Rotation paths and how fast each direction turns (degrees a step)
Each turn is a multiple of 5 degrees from 10 to 175, or 0.
Each row of a path follows its step; steps can be skipped.
Rotation 1:
step 2: [ -1  22  19  22   7  18  -5  19  14  -3  -3  19  -8   6   0  11   4  -2
   7  15  -4  11  20 -17   6 -25 -16 -29  33   1  13 -11   8   8 -17   3]
step 3: [ -4   6  13   8   0  29  -3   7 -15 -26  -3  16  -5  10  10  -8  -8  -3
   7 -17   2 -26   3   2 -25   1 -43 -18   7  -7 -16  25 -11   5  -4   8]
step 4: [  7  11  20   5  11  22  -2  20  10   3 -22  12 -19   6  15  -9 -39   3
  -3  -3 -17   5   4  -9 -12  37   8 -19  -2 -18  18  -1   1  -3   8   0]
step 5: [ 27  30  10  32   1   8   2  20  -1  -3 -12 -15   7  -8 -17 -17 -13   6
 -20 -14  -1  24   3 -12   1   1 -21  -1  12   7   0  15  -6  15 -10  26]
step 6: [  7  10  -1  20  -4  19 -12  -4  -3 -12 -21  -1  -5  -3 -22  -2 -21  29
  -3   2  33 -28   6   4  17  29 -16 -11  -3   0 -12  14  10  12  12 -12]
step 9: [ 33  17  13  -9  -4 -17 -10  -1 -18   0  -6  -5 -26   9  11   6  -8 -17
  15  12  20 -22  22  -5  -2   8 -30   9 -11  -6   1  14  11  17  10 -23]
step 17: [ 27   7  -5   7 -25  -2 -20   0 -22  -6 -31  -5 -21 -19  20   7   7  13
  18 -23  -1 -14  11  14  -3  -7  -8   4  -7 -11  -9  11  23  22  10   3]
step 18: [ 28   9  25  -5   7  -9  -1  11   9   5  -3   4 -11  -6   9  17   8   2
  -7  21  -2  -3  13   6  12  -8 -13 -16  13 -34  29   4  28  17   4 -22]
step 20: [  0  18  21   1   2  27 -14  -1  -4 -28  -3  21 -16 -12  24  17 -22 -10
  22   0 -10 -29  12  12  -8   9 -17 -11   6 -23  -5   0  -2  -5   4   7]
step 22: [ 10  12  -2  40   4  11 -15  11   6 -22 -10  23   5 -11 -13 -19 -13   9
 -13   0  -1  -4   4 -24 -15  16 -28  -5  22   9  -1  16  12   6  -6  14]
step 23: [ 10  18  19  12  -3  37  -1   7   8  -3 -31 -14 -29  15  -7   3 -11   9
   1 -20  24 -20  -3  -8  14  15  -5 -19   2  -2   2  15  -8  -9  14   0]
Directions:
[-5 -6  0  0  7 -2  3  3  6 -9  8  0 -5  3 -1  4  0 -2 12  0 -7 -1  9 -3
  1 -4 -4  0 -7 -1  4  4  7  3 -2  5] => 40
[ 3  1  2 -6 -7 -9 -8 -1  0  3  3 -9  3 -5  1  3  4  3  7  3  0  1 -3  1
  8  3  6 -5 -2  1 -5  9  5  8 -2 -4] => 40
[ 2  5 -6  3 -3  6 -5 -5 -1 -5 -5 -3 -4 -5  3  9 -1 -2 -1  0 -3  0  2 -6
  6 -9  4  5  4  5 -5  2 -4 -2 -9 10] => 125
[ -3  -2  -1   4   7   4 -14  -1   6   3  -1   3  -3   3   1   1   0  -8
  -2   8  -3   0   2   3  12   7   0   3   3  -2   2  -2  -3   2   6  -4] => 155
[ 11  -4  -5   0   0  -8  -4   8  -5   4  -2   1  -3  -4   2  -4   1  -2
  -4  -1  -3   1   3 -10  -4   7   1  11  -3  -7   5   1   1   1  -2   5] => 85
[ -1   3   0   1  -4   0   4   1   7  -1  -3 -10  -4  -1   5 -10  -3   2
  -1   7  -8   8  -2   9   0  -6   0   5   3  -8   1  -5   5   3   0   4] => 110
Rotation 2:
step 0: [  0  10 -11 -14   8   6  -4   5  -3 -27  10  -8  -7  -1  13  23   6 -20
 -18  13   0   4  -9  23   2 -20 -10  24   3  29 -10   4  12  18   5   2]
step 1: [ 13 -17  -3  14  28 -10   9 -29 -21 -13 -11  -4 -11  11 -11   0   8   7
  23 -13 -18   0  -4   7   5   6   7   5  -2 -23   1  29   4   4  -2   4]
step 3: [-10  23   5 -17   9   8  -7 -13  15  18  -6  -7  10  -7 -10   9 -16  -6
   3  18  18  -5  -4   1 -21 -11 -24  -7  12  -7  -5 -24  20 -19  12  -8]
step 6: [  9  11  21  27   9  15  15   8 -13  -2 -12   0 -13  -3 -20   7 -11  -3
  25   2  22 -21   7  -4  25   5  -2 -13   5 -13   2   9   5  -8 -18   7]
step 8: [ -2  -5 -13  -2  12  10  -9 -28  16  13  25 -18  12  10  21   5 -15  -9
   0   7 -22  17  -7 -10  -5 -15  -3   9   7   3   5 -18  23  15  -5   5]
step 10: [ -7  10   5  14  16 -13  -9  -1 -20   9  18  16   1 -15 -22 -15   6  11
  -7 -17  10 -11   3   5 -12  -3   1 -16  16 -20  14  30 -16 -13   6  -2]
step 13: [  2   4 -13  22   9  -9   8  -2  -6  15   4   3 -11  -7  35   5  -9 -16
 -22  -6 -20 -20 -13  -7   5  -2  25  13  12   3   1  11  -2  19 -13  16]
step 15: [ -8 -18  28  -1  23   4   8   8 -11  11  29   1  -8   2  -6 -14  -4  27
  16   3  11   9  23   5   1  16 -12 -20   3   6   1  -3  21 -14   4  -3]
step 19: [ 13  -5  10   2  12  28   4 -10  16  -8   5  20   5 -15 -20  -4  14 -16
  -3  13  14  17  23  21  -2   0  15 -19  -7  -6   5  25  -2  -7   5 -12]
step 22: [ -1  10  -5  10  21  16   8  22  -5 -12  10   8   0 -26  26   8 -19  -8
   4 -18  -7  14 -31 -11 -14   6   5  -3  -8 -19  -8  10   2  -2   7 -11]
step 23: [ -1  -8   9 -15   0   0   0  23   2 -22  15  -7  -2   3 -29 -17  33   8
  -3  -5 -21  -4  16   8 -10  14  -2  -6   6  -5 -10  -1  -5  -2 -17 -29]
Directions:
[ 5 -2 -3  0 -3 -2  4  7  2 -3 -5  4 11 -1  4  2 -4  1  4 -3  6  5  4 -2
 -2  0 -5 -1 -9  6 10  8 -3  6  6 -4] => 145
[ -2   1  -1   0   2   1  -1   4   3   1  -8   9   9   5   6   7  -5   1
  -8  -2  -5   4  -2  -1  -6   2  -2   1   7  -6  -1 -11   3   6  -5   2] => 80
[  3   3   0  -3   4  -5   1   1   9   0   0  -4   0  -1  -3   3  -6   5
   3   7 -10   5   8   3  -1  -5   0  -4   3   8 -11   3  -6   3   2   6] => 90
[  8   6  -4  -1   4   6  -3 -10  -3   3  -1   5   2   0  -3  -5   4  -1
   3  -2  -5   2  12 -10  -2  -3  -6   0   6  -5   2   2   3   0   4  -3] => 160
[  5  -2  -5   0   6   2   5   8  -6   6   2   7  -5   0 -11  -5  -5  -8
   2   8  -2   3  -5  -2  -1   1   3   1  -2   4   3  -9  -3   2   4  -1] => 110
[  2  -3   1   0   0  -5   2   5  -6  10  11  -4   5   5   4   1   8  -1
 -11   5   4  -2   3  -2  -3  -7  -2  -3   5   1   3   2  -4   6  -1   1] => 135
[-1  4  6  1 -2 -6  4  4 -3 -8  4 -3  1 -7 -1 -1  1  3 -1  3 -5  3  0 -7
 12 -1  3 -3  0 -3  2 -5 11 10  4 -3] => 45
Rotation 3:
step 0: [-20 -10  -6  -7   5  -9   6  -8  -9  10   5  -1  19  21  19 -16  15   2
  11   8 -15  10  -1  21  -4  10   8  -1   3  -4  24 -27  -1 -12 -19 -19]
step 1: [ 14  25  -1  -4   7   6 -12  11   8 -32 -12 -23  -6 -17  -2 -27   8  -6
 -11  -3 -10   3   7   7  -1 -13  -4  16  -7 -17 -24   5  -4   5   2  -6]
step 3: [ -7   1  -3 -12   3  -3   2  -5  -3  17 -20  -2 -12   3   5  -4  28 -17
  12  10  -4   9   0  10 -11  11   8  10 -11 -19  -4  -4  -1  21 -34  26]
step 10: [ 13 -13  14 -14 -15  -7   5  32  -8  -4 -10 -10  -4  -8   9   0   1   0
  -3  22   7 -36  -2 -24  -2  18   7   0  -1   5  10  21  -2  -5  -3   5]
step 13: [ -6  -2  -5   5 -18   2   4  12   3   1 -21  -3  19  -8   1  16   0  15
  13  17  -8 -13  24   5   7   9   1  30 -13  21   2   2   0  -8  30  -8]
step 15: [-22  13  16  -7  -3   2 -18  19  -8  14   7  10  -7   7   0  12  22   3
 -22  -5  -2 -10  -6   5 -16 -18  20   4 -19   3  10  18   8   0  11 -19]
step 17: [ 12   4  -3  15   6   4   2   0 -15  -2  11 -10  -9   8   2 -13  14  -9
  -9  -1   6   1   7 -18 -13 -23  -7 -13  -2 -22 -40  27 -11  -6   2  -2]
step 18: [ -8  -9  10   1  -9 -31 -26  -2 -17  11  -7  12  17   5   6  11   9   8
   8   8  -9  23 -22  13  -7  14  13 -11   2   5   4  -6  15  -5  21  -4]
step 21: [ -3 -20  -3 -10   5 -15  -9  -8 -20 -14 -20   3 -12  19  -9  -7  -6  -3
   8  10   7   2 -18   3  20  15   5   3 -21 -11  15 -22   2  26  -1  12]
step 22: [  3  14  31   1  13   6  14  10  26  12  -3 -12 -15  -9   0  22  17  17
  10  -9   5   9   7  -8   1  -4 -20  14  -3 -12 -16   0  -1   2 -20   7]
step 24: [ -2 -11 -11  -1   4  18 -12 -10 -12   0 -26  -2  -8  -3  10  38 -11 -17
  -2   4  -8 -21  -5   5  10 -16 -21   0  -7  -9  -8  -4   0  22  -9   5]
Directions:
[  0   0   5   5   1  -5   5   4   2  -1   3   2  12   1 -12   1   0  -7
   4   5  -4   4   3   1  -3  -1  -8   1   2 -10  -3   2   5   6   5   2] => 70
[ 2  2 -4  2 -3  6 -9  0  0 -3  2  8 12  1  6  1 -1 -3  7  7  7  0 -3  3
  5 -1 -1  3  7  0 -6 -5 -4 -8  0 -2] => 55
[  9  -1   1  -2   3  -2   1   0 -13   1   3   1  -1  -4   5  -4   0   3
  -4   3  -8  -3  -1   6  -5  -3  -7  -9   8  -1   0   1   5  -4   0  -8] => 40
[ 2 -2  8  1  7  0 -4  8 -1 11 -2  4  1  0 -4 -1  9  9  4 -1  1  1 -4  2
  3  4  6 -5  8 -1  2  3 -5  0 -3  8] => 95
[-1 -7 -1  2  2  2  4 -8 -2 -2  3  3  3  9  1 -7 -8  4  1 -2 -3  7 -1 -6
  8  4  7  1  9  0  4  0  9  4 -2 -3] => 155
[  2  -9  -1  -4  -5   8  -1   5  -1   4  -4  -5   3   3   0   5  -4   6
  -5  -3   4  -1  -1   4   6  11 -11   0  -4  -6   3   1   4  -4   4   0] => 130
[  1 -11  -5   9   5   4 -11   0  -1  -4  -1   3   1  -1  -9   1  -2   1
  -7  -4  -1   2  -9  -5  -6  -4  -2  -5  -4   4  -3  -3  -4   4   1   0] => 115
Rotation 4:
step 0: [  7 -15 -17   3  11  14 -12  -5 -11   2  -1 -29  30  34  16  -3  -5 -25
   2  11 -10  -1  21  20   0 -10  -4  23   6 -14   9  10  11  18  10  -3]
step 3: [-14  12 -32  -1 -27   2  16  15  13  -6  -1  -1   9  14 -11   9 -11  10
  19  23  -4   3 -21  19  13 -14 -15 -14  -8 -26  21   0  -4  18  -7  -6]
step 4: [ 24 -35  -5 -25  38   5  -5  -4 -17 -12   8   1   8  27   5  -3   2  -9
 -10  -7 -11   6   6   5 -17 -15   5 -11 -17  -5 -25   3   3   9  -3  -9]
step 5: [-16   2  -4   3  -3  29   6  18  22 -14 -25 -13   9 -26  16   0  -7  20
   8  22  13  18  -3  37  15  -2 -12  -5   0 -12  -2  -4  -5   1 -12  11]
step 6: [  8  -2 -29 -13  -9   5  -6  15 -16 -15  11 -17 -20  44   6   5  12   1
  -8   0  -2 -18  15  -4 -31   5  -7 -17  -7  -5 -16  17  -5  14   3   1]
step 7: [ -3 -18  -3  -4   8  -2  -7   6   1 -10 -11   9  36  -4 -22  -9  -8   2
  16  34  15   9   3  33  13 -13  16 -10   3 -25  11  15  -6  -8 -18  -1]
step 9: [ -5 -18 -10  33 -10  11  -7  -1  16 -21 -13 -13  21  15   5 -10   0  12
  24   9  -5  -9   7  20   3  -3 -13 -21  -6 -12  -9  19  16 -28 -23  -6]
step 10: [  5 -11 -19 -33 -14  15 -14   9 -15  -2   8  10 -26  20 -12   2 -26  18
  -4   1  14   2  13  18  -2  -9  24 -10  -9  -8   0 -18  -5  28   2   6]
step 12: [ -4  -1 -31 -16 -22  25 -10  13 -14  20  -8  -4  -6   6   7   4 -20  22
  -1  12  -1  13   4   5  -7 -12   3   8  -8   4 -18  21  37  12  -9  13]
step 19: [ 11   2 -14 -26 -14  -6   4 -15   2   2  28  -6   3  12  15  22 -18  -2
  17  24  21 -15 -27  19   8   7  14  -5   3  -8 -25  19   1   1  -3   2]
step 24: [ -5  18 -37   4  18  15  -4  -5  21  -6   8   2 -10 -23  -7 -12   3  -4
  -4 -15  24   7   5  -5 -32   2   3 -10 -18 -23 -23  17  13   1  -1  -2]
Directions:
[ -5  11   3  -3  -4   1  -2  -1  -7   2   4   6   5  -3  -2   4   7  -5
   0   2   0  -5   4   2  -5   0   3   4  11  -4  -2   9  -1   0 -10  -2] => 60
[ -2   5  -5  10   7   0   4  -1   0   1   4  -7   6  -8  -1   0  -2   4
  -1  -6   1   2   1   4   7  -3   5 -10   4  -3   4   7  -5  -4   2  -6] => 170
[ -6  -5  -6   0   0   1   2   0  -1  -6   2   5   4   2   7  -4  -3  -4
  -2   7   7   0  -8   1   0   8  -3  -1   9   7   4  -4  -1 -10  -2  -8] => 175
[  4   1  -2   9   7   5   2   2   2   3   5   8   8  -2   7   2  -5  -4
   2  -3  -2   6  -4   0  -7 -10  -4   4   0   2  -3  -2   9   3  -3   4] => 90
[ -6 -13   5   5  -3   6   0   2   4   3  -8  -6   6  -3  -6  -6  -4  -6
   3   4  -6  -5   1  -2  -1  -6   1   5   6   0  -3   2  -4  -1   3   0] => 160
[ -1   1   1  -7   8   3  -4  -2   9  -9  -4  -4  -3 -13  -4   4   1   2
  -5  -3  -4   7  -1  -2  -4   3  -3   2   5   7   0  -1  -2   1  -8   3] => 115
Rotation 5:
step 1: [-13  -4   8   5 -23 -20 -18 -15  -4  -8  -8 -29   4 -17  -5  -5  18   2
 -10  -6   5  26   0  11 -16  -7  10 -17   3  11  -3  15   3 -17  20  18]
step 2: [-25 -13   3  -1   6 -23 -21  -7   5 -13  -7  11  -4  -6  -5  -2  23  12
 -25  27  -4   0  -7 -10 -18  16  -8  -7  12  -8 -20  11   0  -5  14  20]
step 3: [-14  -2   7  16   3 -29  -6  -7 -14 -17   0 -12  16 -18   6   6  12 -10
   1   5 -12 -15  11 -17 -17  -8   9   5 -18 -12 -14  19   3  16  19  24]
step 7: [-23  20   0   3  -1   2 -16  -1 -13  15  16  11  -9 -13   0  -4 -18 -14
 -11  -6 -37  16 -23  -4  -4  -7 -20 -12 -11   9  -4  -8   2  24   2  -2]
step 8: [ -2  20 -12  -4  -3  -3   3 -21 -18  -3   2   5  -2  -4  12  15   0 -23
 -19   6 -26 -10  -1   5   9   4  -2 -41  -9  29  10  -5   3   3   8 -10]
step 10: [  2   9  -5  31 -21  -8 -29  -4  -9  20  -1  -2 -11   4  13  18  27  -5
  -7   3 -16  25   6  -2  -3 -13  -3 -26  -2  12   7 -10  11   2  -3   0]
step 12: [  1   7  -9  31  10 -33   3  13   0   8  12 -11 -13  -8  22   2  21   8
  -4   0   0 -10   5  -4 -16 -18  15  -6  14   3  -6  -7  17  30   2 -11]
step 18: [-12   6  -7  12 -17 -29 -13 -24   1  -6  11  17 -13  10 -31  10  -5  -7
   7 -12  -7 -14   0  -6 -10  -6  21  -5  -7 -17  -1  -4  -5 -21  25   1]
step 19: [-10   6  18   5 -22   5 -26   4  -9   1  16   0   0 -16 -19   4  19  -9
 -14  -4 -19   7  -2 -11 -14 -17  12   3  11  -4   3  -9  15 -25  30  -6]
step 21: [-10  18   5   2 -11 -34  -1  -7 -16  -7   5 -17  18 -22 -10   1  11  -4
  13  -8   5 -20  15 -21  -3 -26   1  -4  21  -4 -17  -4   8  -9   9  -9]
step 24: [-16 -12   6  -5   2 -22   6  -3   4  -1  15  -8  -3 -25  -2 -11 -10 -23
  14  16 -25 -14  19  -6 -15   0 -10   4   2  21  -8  -3   7   9 -16 -28]
Directions:
[  2  -4   2   0  -7   3   4   3   2   2  -5  -1 -10   4  -3   6   4   7
  -5  -5   3  -3   1   3   0  -2   1  -5  -3  -1   6  -4   0  15  -5  -6] => 20
[  4  -3  -3   0  -1   8  -2  -1  -1  -7   4   2  -1   0  -3   9   7  -2
   3  -5  -8  -6  -3  -5  -4   2   5   6  -1   7  -2   9   3  -3 -10   0] => 70
[  6  -7  -7  -7   3   3   2  -6   4   1   3   1   2  -3  -2   0 -11  -5
   8  -1  -3   2  -2   3   0  -2  -9   2   2   2   1   3   2  12   5  -5] => 40
[ -5  -8  -3   2  -1   8  -2  -6   1   0  -3   1 -13   1   1  -2  -1   4
   5   5  -1   6   6  -5  -3  -6  -4  -4  -1  -8   5   3   5  -9  -1   3] => 85
[  4   1  -1  -5 -11   6  -8   5  -3   9   5  -7  -5  -5   5   4   0   1
   0  -1   1   0  -4   6  -7   0  -7   3  -2   2  -4  -3  -8  -3   3   5] => 120
[  7   6   0   0   6  -6   4   1  -1   6   0  -7 -11   8   9   4  -4  -7
  -3   0  -9   4   3  -1   8   1  -5   3   3   2   0   1   3  -1  -6   2] => 20
[  0   0  -1  -4   5   0  -4  10   8   4   5   7  -1   2   4  -8   6  11
  -2   5 -10   5  -4  -4  -4  -2  -2   2   1   0  -5  -3   3   3  -1  -6] => 145
[-5 12 -2  7  3  2 -2  3 -1 -1  0  2 -5  1 -6  1 -7  9  5 -7  3  0  0 -5
  2 -7 -2  4  2  4 -4  5 -1  7  5  9] => 160
